Each row is a point on a hilly landscape, with its height.
(1476) h=2.31: 614  297  486  214  -383  -2  -252  -232
(9) h=2.40: 47  688  141  -434  -290  76  114  -446
(225) h=2.10: -136  -647  212  537  131  -212  -529  386
(281) h=0.64: 420  -130  220  406  -328  -69  -550  79
(414) h=0.81: 362  -16  225  327  -364  -9  -445  67
(924) h=2.45: -229  -126  -282  -346  411  285  761  -100
(1601) h=2.60: -164  -823  -23  634  508  -186  -187  460
(520) h=1.59: -389  -486  -535  273  653  -118  234  560
(994) h=1.39: -230  -54  -132  -96  -8  34  22  176
(375) h=2.81: 100  814  217  -429  -311  -36  60  -489
(1187) h=1.86: 16  263  -180  -480  122  260  385  -258
(751) h=1.31: -261  -127  -202  -107  151  30  124  223
(453) h=2.79: 99  789  191  -424  -300  -29  70  -499
(1799) h=2.15: 557  298  453  184  -391  19  -238  -266
(837) h=2.49: -218  -765  158  605  285  -194  -441  450
(669) h=2.33: 104  582  174  -342  -389  0  22  -407
(198) h=2.41: -344  -246  -289  -316  465  238  821  1
(307) h=2.13: 486  334  390  81  -401  26  -193  -271
(179) h=2.41: -180  -761  -121  579  539  -176  -129  500
(1353) h=2.41: -493  -398  -371  -213  552  104  835  43
(833) h=2.03: 353  404  303  -39  -384  -1  -140  -302
(1632) h=1.39: -171  11  -58  -67  -88  43  -68  143
(849) h=2.27: -240  -663  -350  474  660  -152  53  582
(1138) h=1.32: -238  -261  -170  194  157  -80  -93  375
(1559) h=0.71: 409  -212  219  427  -262  -156  -614  120
(1224) h=1.69: -9  -580  205  517  33  -270  -619  332
(341) h=2.14: -599  -541  -515  -106  637  -55  652  123
(1741) h=0.74: 148  -146  158  294  -217  -20  -469  161
(750) h=2.18: 630  279  474  263  -416  15  -282  -202
(688) h=2.14: 204  476  214  -217  -401  21  -42  -335
(1356) h=1.59: -144  144  -36  -205  -200  110  -4  -35
(97) h=2.26: 71  573  207  -363  -365  40  24  -370
(1387) h=1.99: 412  370  334  36  -397  0  -151  -285
(611) h=1.50: -241  -149  -299  -319  272  131  471  22
(1129) h=2.44: -193  -734  172  600  243  -230  -456  416
(1107) h=2.18: -189  -668  -98  505  481  -171  -187  505
(101) h=1.73: 613  175  420  350  -422  9  -370  -109
(1289) h=2.74: 59  729  181  -433  -263  22  110  -469
(1226) h=2.29: -149  -64  -262  -404  368  294  698  -96
(993) h=2.10: 4  536  32  -444  -106  197  218  -389
(274) h=1.63: 236  290  179  -17  -390  27  -178  -140
(1526) h=1.05: 375  -237  151  459  -274  -184  -647  120
(476) h=2.54: 44  699  154  -433  -272  58  108  -485
(207) h=2.15: 19  527  110  -344  -346  64  38  -331
(31) h=2.46: 100  660  205  -394  -378  -20  58  -436
(445) h=2.36: 68  330  -180  -471  213  303  457  -293
(1298) h=1.13: -479  -444  -508  -82  599  -56  574  234
(640) h=1.03: 504  61  276  323  -388  22  -426  14
(830) h=2.00: 97  421  157  -243  -394  71  -34  -263
(801) h=2.68: 95  790  195  -407  -345  -20  80  -518
(847) h=2.33: -82  -656  235  525  66  -299  -624  388
(1641) h=1.84: 52  347  115  -236  -344  60  -48  -187
(29) h=1.76: -237  -538  -70  430  342  -157  -210  500
(466) h=1.66: -175  -23  -220  -391  140  182  447  -92
(1837) h=2.53: 85  710  190  -403  -343  -7  72  -471
(1777) h=1.44: -342  -287  -357  -292  434  66  625  84
(1717) h=1.62: -91  337  -41  -410  -111  217  227  -255
(800) h=1.95: -460  -376  -375  -233  569  84  755  59
(407) h=1.84: 8  457  -21  -437  -45  207  260  -377
(1644) h=1.16: -332  -284  -361  -25  371  -62  224  322
(754) h=2.88: 79  785  199  -438  -266  8  108  -524
(524) h=2.75: 47  682  141  -463  -179  100  160  -471
(418) h=1.45: -529  -514  -527  -48  628  -89  565  200
(1617) h=2.19: -256  -129  -307  -331  388  259  724  -65
(459) h=1.16: -358  -332  -367  24  448  -82  211  385
(80) h=1.16: -80  -202  42  279  -91  -47  -365  274
(1672) h=0.39: 349  -198  182  436  -277  -112  -563  141
(690) h=1.74: -97  367  -5  -381  -210  157  144  -243
(1373) h=1.84: 595  224  432  260  -415  39  -285  -179
(1675) h=1.07: -422  -447  -508  66  610  -106  398  373
(1235) h=1.74: 612  219  416  315  -405  26  -334  -124
(1451) h=1.30: -365  -433  -478  152  601  -126  227  483
(33) h=2.30: 369  477  355  -101  -416  6  -99  -392
(1340) h=1.26: 154  -454  182  500  -125  -279  -658  232
(279) h=1.95: -15  519  83  -435  -173  144  169  -400
(1456) h=1.42: -278  -135  -284  -300  256  55  418  57
(126) h=2.14: 0  116  -251  -454  283  335  558  -199
(230) h=1.42: -205  -6  -99  -88  -55  57  -14  138
(192) h=1.81: -65  322  42  -264  -309  92  -7  -161
(854) h=1.02: -407  -410  -463  -34  566  -49  428  287
(1321) h=1.93: -218  -616  -91  447  414  -182  -195  472
(1135) h=1.21: -334  -256  -314  -160  357  42  369  174
(1513) h=1.09: 23  -71  83  204  -196  49  -374  156
(877) h=1.42: -435  -462  -517  224  667  -132  314  511
(1673) h=1.53: 483  212  331  198  -389  16  -258  -127
(564) h=1.72: -35  207  -150  -426  129  250  417  -261
(1330) h=0.77: 17  -387  134  436  -44  -149  -554  297
(1383) h=2.48: 232  628  266  -281  -386  -16  31  -452
(777) h=1.09: 238  -382  159  473  -159  -241  -684  184
(305) h=2.53: -178  -832  -34  618  531  -158  -186  464
(71) h=2.17: 36  521  105  -337  -357  45  47  -361
(1690) h=2.10: 93  481  151  -269  -391  36  -11  -307
(1318) h=1.26: -337  -364  -336  138  411  -89  114  454
(774) h=1.62: -27  368  -46  -457  -96  205  276  -302
(892) h=2.44: -171  -781  101  600  318  -184  -374  444
(1137) h=1.91: 158  393  160  -173  -393  29  -103  -259
(1768) h=2.70: 64  760  210  -419  -278  42  116  -508
(1299) h=2.54: 730  196  398  426  -422  -14  -419  -61
(1403) h=2.07: -24  116  -245  -448  274  287  526  -175
(911) h=1.78: -72  107  -219  -428  181  247  472  -156
(393) h=1.19: 561  35  282  414  -399  -67  -489  31
(593) h=1.38: -287  -327  -178  208  278  -122  -51  457
(1234) h=1.97: -216  -606  -31  483  348  -172  -279  503
(1279) h=2.02: -359  -546  -498  384  696  -133  147  600
(74) h=2.05: -612  -549  -514  -75  659  -102  585  122
(769) h=1.19: -306  -255  -315  -60  316  -3  257  292
(933) h=1.12: -433  -370  -410  -148  519  -18  561  196
(482) h=1.38: -184  9  -25  -37  -144  37  -136  142
(263) h=1.16: 553  92  323  335  -400  -29  -407  -36
(1266) h=1.19: 570  30  313  392  -400  -28  -457  -1
(1845) h=0.10: 190  -289  164  444  -175  -157  -600  191
(1192) h=2.46: 621  329  500  204  -390  20  -229  -282
(1576) h=1.15: -452  -418  -446  -134  539  -53  562  194
(94) h=1.13: -48  -218  68  274  -26  -65  -388  264
(36) h=1.78: -347  -299  -347  -267  449  121  711  53
(478) h=2.75: 96  795  196  -422  -301  -27  99  -527
(1656) h=1.29: 53  34  82  57  -263  45  -273  79
(1530) h=2.48: -620  -518  -469  -113  631  -44  701  51
(832) h=2.43: 126  636  208  -334  -379  -18  42  -441
(20) h=1.21: 185  -419  158  508  -127  -254  -711  223
(338) h=2.48: 711  255  468  410  -412  9  -352  -94
(633) h=1.88: -597  -541  -485  -114  634  -48  633  126
(894) h=1.27: 402  144  260  162  -391  35  -322  -40
(710) h=1.18: 409  100  279  218  -406  15  -362  -4
(566) h=1.89: -238  -549  -230  431  521  -163  -79  520
(1284) h=2.75: -140  -878  -13  665  541  -173  -193  449
(276) h=2.00: -89  23  -255  -474  278  275  545  -132
(1496) h=1.19: 367  115  226  185  -407  24  -333  -35
(1159) h=2.37: 244  524  257  -228  -402  -10  -30  -406
(976) h=1.60: 547  -55  186  469  -375  -173  -584  36
(417) h=0.52: 196  -159  164  346  -270  -38  -480  182
(1359) h=0.89: 403  -166  202  457  -319  -153  -594  120
(850) h=2.55: 96  692  228  -401  -377  -38  61  -461
(724) h=1.66: -35  272  -126  -460  29  250  370  -238
(1228) h=1.32: 305  -335  151  509  -184  -228  -655  168
(429) h=1.70: -87  121  -198  -433  108  267  389  -173
(404) h=1.50: -142  136  -24  -140  -203  73  -61  44
(395) h=1.04: -358  -350  -425  -24  511  -54  384  320
(1582) h=2.44: 599  349  483  165  -388  14  -193  -320
(1381) h=1.35: -230  -296  -32  250  93  -100  -260  366
(1423) h=1.94: -291  -517  -420  395  653  -138  111  576
(1132) h=2.24: 21  578  28  -456  -136  155  212  -426
(1254) h=1.85: -80  331  27  -310  -328  118  33  -205
(1225) h=2.53: 58  724  192  -372  -342  2  57  -466
(889) h=1.11: -484  -432  -464  -48  601  -83  537  216
(1271) h=0.67: 330  -280  180  460  -240  -209  -646  135
(1600) h=1.70: 1  372  -83  -455  -23  228  240  -318
(1714) h=2.17: 74  289  -147  -437  192  299  440  -274
(330) h=1.68: -387  -509  -514  276  657  -150  210  610
(1193) h=2.38: 14  648  125  -433  -286  56  84  -467
(1122) h=0.65: 103  -191  153  321  -182  -71  -491  178
(534) h=1.49: -220  -21  -157  -221  2  98  147  31
(588) h=0.77: 94  -211  136  307  -163  -57  -461  195
(744) h=1.85: 671  145  392  394  -413  -11  -404  -73
(1584) h=1.58: -189  21  -175  -324  56  140  285  -16
(1080) h=1.05: -442  -428  -459  -68  602  -42  478  268
(1363) h=0.73: 359  -94  204  318  -326  -34  -452  64
(1414) h=2.09: -214  -656  11  509  345  -192  -325  454
(1786) h=1.98: -15  521  73  -433  -259  123  88  -380
(1148) h=2.37: 48  624  167  -380  -329  16  56  -434
(1007) h=1.69: -96  160  -148  -444  68  229  395  -190
(238) h=2.64: -215  -765  219  597  212  -234  -508  424
(1452) h=1.60: -66  338  -78  -465  -74  221  278  -265
(1828) h=2.73: 43  714  131  -439  -223  46  103  -500
(838) h=1.17: -338  -285  -350  50  429  -53  205  386
(1438) h=0.23: 239  -203  180  409  -235  -88  -565  155
(1395) h=2.72: 114  808  190  -420  -311  -37  85  -512
(1358) h=1.67: 48  275  119  -120  -361  61  -134  -126
(1326) h=1.51: 145  250  146  4  -353  72  -218  -52
(193) h=2.26: -203  -129  -292  -364  374  288  713  -77
(654) h=1.05: -366  -373  -408  -96  483  -45  437  261
(1309) h=1.43: -366  -337  -349  -251  467  58  645  78
(733) h=1.21: -126  -360  67  336  14  -114  -421  339
(1219) h=2.62: 31  703  170  -424  -253  47  125  -499
(147) h=0.59: 150  -215  151  322  -194  -61  -474  179
(450) h=0.91: 349  -279  172  456  -255  -171  -674  154
Follow the land downhill from each row below. Which row is at the bottom of its valley?
(833) -> (1845)
(1584) -> (854)
(994) -> (854)
(724) -> (1452)
(1690) -> (1845)
(192) -> (1845)
(534) -> (854)
